Read these off the table that follows. Counting starts at 0.
1) Find the entry at row 1, column 0.
2) Find the top-right entry.
3) Find the entry in row 0 and column 0.
4) Find the entry in row 0 and column 1.
5) Find the entry directly above 114.
6) Find the entry directly below 137.
[[142 137 123 118 132 139 131 130]
 [105 111 146 150 119 114 132 120]]
1) 105
2) 130
3) 142
4) 137
5) 139
6) 111
